Each row is where one point has got to under a steady rotation. How many steps took it there?
The counts run from 0 to 302.
[ 10  35 -17   8 -17  -5  24 -17 -20   1   3 -10   4  -5  15  14 -26  -6
  -4   6  16  12 -13  13   6   3   9 -24  -9 -17   1   1  -1  -8 -11  -9
  -3  11  19  10 -28  16  11 -12 -18] -> 198
[  8   6  22  -2 -14   4  22 -20  -7   9  -2   3  11  16   4  19 -11  -8
 -15  14  -2  15 -38 -10  -5   7  18 -20 -23   7 -16  20 -14  10  -2  -1
  17   4  21  -4 -12   8   9  18   7] -> 192
[ -4  28   4   2 -10  -1   6   1  -2  -5  -1  -6  -5   1 -15 -17  10  27
 -14   3  12  -6 -21  -7  18  10  15 -11 -36  -5   3   8   9 -14  17   5
 -27 -11  23  27  -3   5  -9  12 -19] -> 173
[ 22   0 -18   2 -16  -3  23  -4 -17   7 -10   6  14  -2 -15  -2   5  15
 -14  -1   9 -14 -36   6  -2  -2  -9 -15 -16  -4 -17  -3  16   5  -9 -15
  12 -19  31  -1 -22   6  13 -26  19] -> 153
[ 24   6   4  10 -20  -6   1  -7  23  18 -13 -29  -8  -2 -24   8   0  -6
 -12  -3  20   6 -13 -27  -1  23   1 -17 -36   1   0   8  12 -17  17 -12
   7  -2  13   4  -2  -8  12   4 -11] -> 244
[ 24  29  -6  -8 -23   2 -11  -2  19   5   7 -18 -15   3  -9   5 -16   1
 -22 -20  14   6  -6 -12  22  12  -9 -19 -32 -26   2  15  10 -10  15  10
  -8   4  17  26 -14   4  -5  19  -3] -> 168
[  4  -5   7  21   0  -9 -11  -8 -12  10  14  -4  36   3 -13  19 -12   4
 -14 -21   9  15 -30 -19   9  11 -16 -29   7  -2 -13   4  21 -22  -5  -6
   7  16   1  -3 -22 -15  12  -4 -10] -> 26
[ 29  15  -4  14  -7  -1   0 -28   4   1  -1   8  10  14 -23   0  -3  30
  -8  25   7 -14 -20  11  17   8  -1 -26   0 -13 -19  21   4  -3  -3  10
   5   0  11  35   7  -9   7   2 -13] -> 140
[  1  12  -3   0   4   0  10   6 -13   0  -1   2  15   4 -25 -27  14  11
 -11 -14  -1 -10 -28 -14   4  -9 -17 -20 -13  -4  -8   4  31 -26   2  11
  -7  -7   4  11 -45  -2  -7   7  -6] -> 261
[ 24  11 -20   2 -20  -4   3 -26  13 -14   2 -24   9   9  -8   1  -7  -3
  -8 -16  -5 -15 -24 -16 -16  31   2  -5 -18  -9 -23 -13   7  -9   4  -8
  12   6  20 -20  -6  -5  15  -7   7] -> 241
[  8  17  -8   5 -14  15  26 -11 -19  29 -24 -17   8   6   2  13 -14  -8
 -32  -2  -1  -2 -17   1  -5  -6   9   2 -11 -17  -6  -2   7 -19 -17  12
  20  14   8   5  -8   7  -1 -19 -24] -> 118
[-10  33 -16  -1 -23   3  21  -2   0  18  -9   4  -1   2 -18   3 -21  12
  -6 -22  -2  -3 -10 -12 -10   0  -2   4 -20 -13  10   5  18 -26  -5  -6
 -13  16 -11   0 -28   8  -4  -7  -8] -> 287
[  6   2  14   4  -6  -3  10 -12  -2   1  12  15  19   9 -25  20 -12  16
  -9 -13  -6  -7 -44  -3  -3   8  -6  -9  17   0 -32   4  15  -1   0  -1
   3  15  22   6  -3  -4  27  -7   8] -> 24
[  9  13   5   9   0  -6  -6 -16  -1   5  11   2  25  12 -24  22  -7   8
 -16 -17  -1   2 -33  -6   7   6 -24 -13  18  -6 -27   4  21 -22  -5  -5
   6  17   3   7 -19  -4  12 -13  -1] -> 25
[  8  21 -27  10  -2  24   7 -12  -1  13   4  -1   9   2 -20   1  -6  28
 -18  -3  -6 -26  -9  -7  12  -4   7 -10 -29 -39  -5   5  32   2 -13  10
  -6  -2   6  -2 -13  -7   2  11  -9] -> 255
[ 17  -9 -27 -18 -11  -2  29  -2 -12  -8  -6   1  -6  -9  18   0 -20   4
 -13  -7   2   1 -40   8  -2   0   5  -6 -11 -25 -27  -2  12  -5  -5  15
   0  10  34   6 -12  -7   3  11 -10] -> 37
[ 19  23 -13  21  -5  -1  13 -27 -14  10  11  -6  11   2  12  14 -15  -7
 -23  12  15   6 -27  -3  -4  11  17 -27  -1 -11 -16   2  -4   4 -14  -7
   3  15  25  -2 -10   0  24  -1 -13] -> 113
[ 26  13  -7   7 -21 -15  24  -7   8   1 -10  -4  15  -2 -16   4   3   5
 -10  -5  10   0 -21  14   1  15 -18 -16 -13   3 -14  -5  11 -18  17 -17
  12 -11  26   8  -4  13   7 -42  13] -> 238
[  2  18  17  15  -9  -6   0 -19  -5  21  -2  -3  17   4   8  -1 -10  -9
 -11   7  -4  21 -38 -29   3  12  -9 -28 -10   3  -2  14  -5 -13  -2  -6
   5  13 -10 -10 -34   5  -2  15 -12] -> 190
[  6  12   1  -9 -12  11  10  -4 -17  10  -3 -21  10   1   4   0 -23 -16
 -31 -11  10   9 -28 -24  -3  13  23  -2 -20  -9 -21  -3  -8 -16  -6  11
  10  13  20  13  11  -7   6  23 -21] -> 116
[  6  24   4 -10  -2 -10  12  -3   1   5   6 -26  -9   6   4  -5 -12  -8
  -1   0   9  17 -27 -13  18  21   0 -20 -16  -9  -9  -2  10 -13  24   0
  -4  15  25  13 -12  17 -21  11 -19] -> 4
[ 17  -2  12  13 -20   3  18  -6  -4   5   4 -15  -7   8   7  15 -13  -6
 -18  14   1  13 -24 -23  -3   9  15 -17 -44   2 -12  13 -17  -3  -8   4
   8   2  23 -13 -25   3  11  15 -10] -> 276
[ 13  -9   9  15 -15  -5  -7 -17   6 -15  -5 -23  -6  -7 -23  21   5  17
 -23   0  -9   1 -20 -10  18  26  10 -11 -26 -19  12  -3  25 -14   4  12
   5  -6  27   3  -4  -6   4  20 -16] -> 249
[  1  12  10   5 -17   2  -4 -13  -7   8  14 -10  25   5  -6  11  -4  -4
 -24  -9  12  17 -31  -5   8  10 -11 -20  19  -1 -19   4  -5 -24  -3   3
   9  14  15  24 -28  -1  -3  -6 -10] -> 110
[  1  30  10  16  12   1   9 -11 -20  14   1   2  29  21 -21  -5  13  13
  -4  10   4   2 -27  -7   8  -2  -1 -19 -11  18 -14  11  13  -6  -2 -16
  -7   5   2  12 -33   8   6 -28   9] -> 185
[ -9  14  16   4   3 -10  -5   2 -17  18   4  -2  21  10 -17  -6  10   2
  -1   7  15  15 -35 -25  11   3  -9 -27 -11  26 -15   8  13  -4  13 -21
  -3   8  16  14 -28   4   8  -7   5] -> 186
[  5  25 -17   9   9  -6   3 -10   4   0   3  15  25  13 -25  21  -5   6
  10   1  16  17 -12  -9   5  12  -8 -31  -8  -3   7  26  17 -15  11  -9
  -8  29   6  11 -26 -13  12 -10  -6] -> 296
[-11   7  -6   8 -25  -7  32  15 -16   8 -21  -2   2  -5  -6   1  -5  10
 -20 -12   8  17 -10  -6 -10   9  17   1 -39  -6  11  -3   3 -36  22  -3
 -11  -2   7  13  -9  14   3  -2 -22] -> 204
[ 11  20 -17   4  -4  -2   0   1   0  13   5  36  11   4 -18  -8  -1  27
  -6  12   2  -7 -42  -4   2 -14 -11 -10 -23 -10 -18  19  17  -7   1   4
 -25   9  -3   3 -14  18   7  -8  15] -> 180
[ 17  -4  -6  15 -12  -3 -16  -1  16   8   5  -5  22   6 -20   4  -8  15
  -6  -6  -7   6 -19 -19  16  17 -13 -31  -3 -23  -9  14  12 -29  13   9
   8   7  -6  18  -6 -11   0  18 -22] -> 137
[ -9  16  -5 -17 -25  -2  17   8 -18  -6  -5  -8 -10   1 -10   1 -31  16
  -7 -16   8  -6 -29 -18 -12   9  17   0 -41   1  -6 -10  17  -6  -3  -2
 -18  17  17   1  -4   5  18  10   3] -> 285
[  0  -6   1   4  -3   3  -1 -18   0   3  -1  11  -1  12 -28  18  -4  14
   3  21  -1  -5 -35  -8  10  12  11 -14   8  -4 -26  12  16  -2  10   0
   9  30  34  15  -3 -13  13   9 -12] -> 219
[ 13  11 -22 -14 -16   1   8  19 -15  -4  -9 -21  22   4  -4 -22   3   6
 -11 -27   0   4 -17  -1  -2  13  -6   0 -32   2  -8   3  13 -31  21   3
  -1  -5  16  21   5  -2  -3 -14  -6] -> 44
[  3   6 -14  -1  -7  18  -2  -3  -2  -3   6  -8   6  -1 -16   2 -12  19
 -14 -17   3 -19 -13 -18  15   9  15  -8 -35 -32  -6   6  33   1  -9   9
  -8   4  16   4  -5  -7   9  33  -2] -> 254
[  5  34   8   6 -13  -6   9  -6 -13  -4  12  -3  15   7  -4 -13 -14  20
 -12 -15  -7  -2 -16   5  13   0  -1 -10 -15 -19  -8 -11   6 -34   9  23
 -15  15   2  19   2  24 -12  -8 -12] -> 12
[ 21   2  -8  21  -9   6   6 -27   6  -8   4   6  17  11 -19  11   4  25
  -4  24  -4  -8 -18   2   9  16  11 -28 -14 -11  -8  18   3  -5   5   8
  16  -5  18   9   8 -13  15  14 -17] -> 139
[ 25  33 -12  -8 -24  -9   3 -15  29  -1  10 -10 -19   9  -9  13 -10   1
  -9   2  17  -2 -11   4  20  13 -10 -16 -15 -21   0  16  15   0   3   5
  -7   7  23  16 -22  10  -2  -3  -2] -> 167
[ 10  24 -29  -7  -9  -4  -5   0 -12  12   4   9  17 -23  -1 -22  -4   3
 -16 -16  16   2 -27  -8   2  -1 -21 -21  -7 -18 -11   0  12 -10 -13 -16
 -11 -10  -3  18 -34   2  -1   0  23] -> 70
[ 32  12 -27 -14 -18   0  39 -10  -5  10  -9  17   6  -1  -5 -25 -18  -2
  -3   2   8 -13 -36  -2 -15   1  -7  -9  -8 -14 -33 -15   4 -15  -2   1
   9  -4   2  -1  -8   3   8  -8   3] -> 233
[-13  17   1   1   1   0  -3   4  -5   9  11   9  24  11 -15 -15 -10  15
   3 -13  13  13 -35 -25  -2  10  -3 -24 -12  14 -25   2  15 -20  15 -18
 -21   9   6  11 -14  -2   7  15   4] -> 102
[ 17  -2   5   4 -21 -16   1  -9  15 -10  -1 -31   1   0  -7  13   7   0
 -14  -6  -9  15 -18 -12  13  28  -7 -22 -25  -9  21   8  23 -13  22  -2
   5  -2  24  -5 -36   1 -16   8 -11] -> 164
[ 12   3 -14  19 -25  18 -10 -15  -2  -1   7 -18   4  13 -26   7  -4  23
   9   4 -11 -21  -6 -26  13  10  16 -19 -14 -22 -19  12  15   7 -11  -3
  11   0  15   1 -15 -14  11  27  -7] -> 59
[ 20  -3   5  26 -19 -11 -16  -1   3   6  -6 -16  19   8 -24   8   8  20
 -10  -3 -19   4 -15 -14   8  19 -10 -22 -31   1   4  15   7 -26  18   4
   5   3  -1   6  -2  -9   7  -4  -6] -> 53
[ 13  30  -7  -8 -12 -14  16  -1 -21   2   0 -15  -1  -6  11   4 -28  -2
  -6  -8  27  19 -15  -8   8   9   6 -25 -26  -8   3  -2  -5 -16  -1  -4
 -10  15  19  16 -12  16   5   4 -16] -> 199
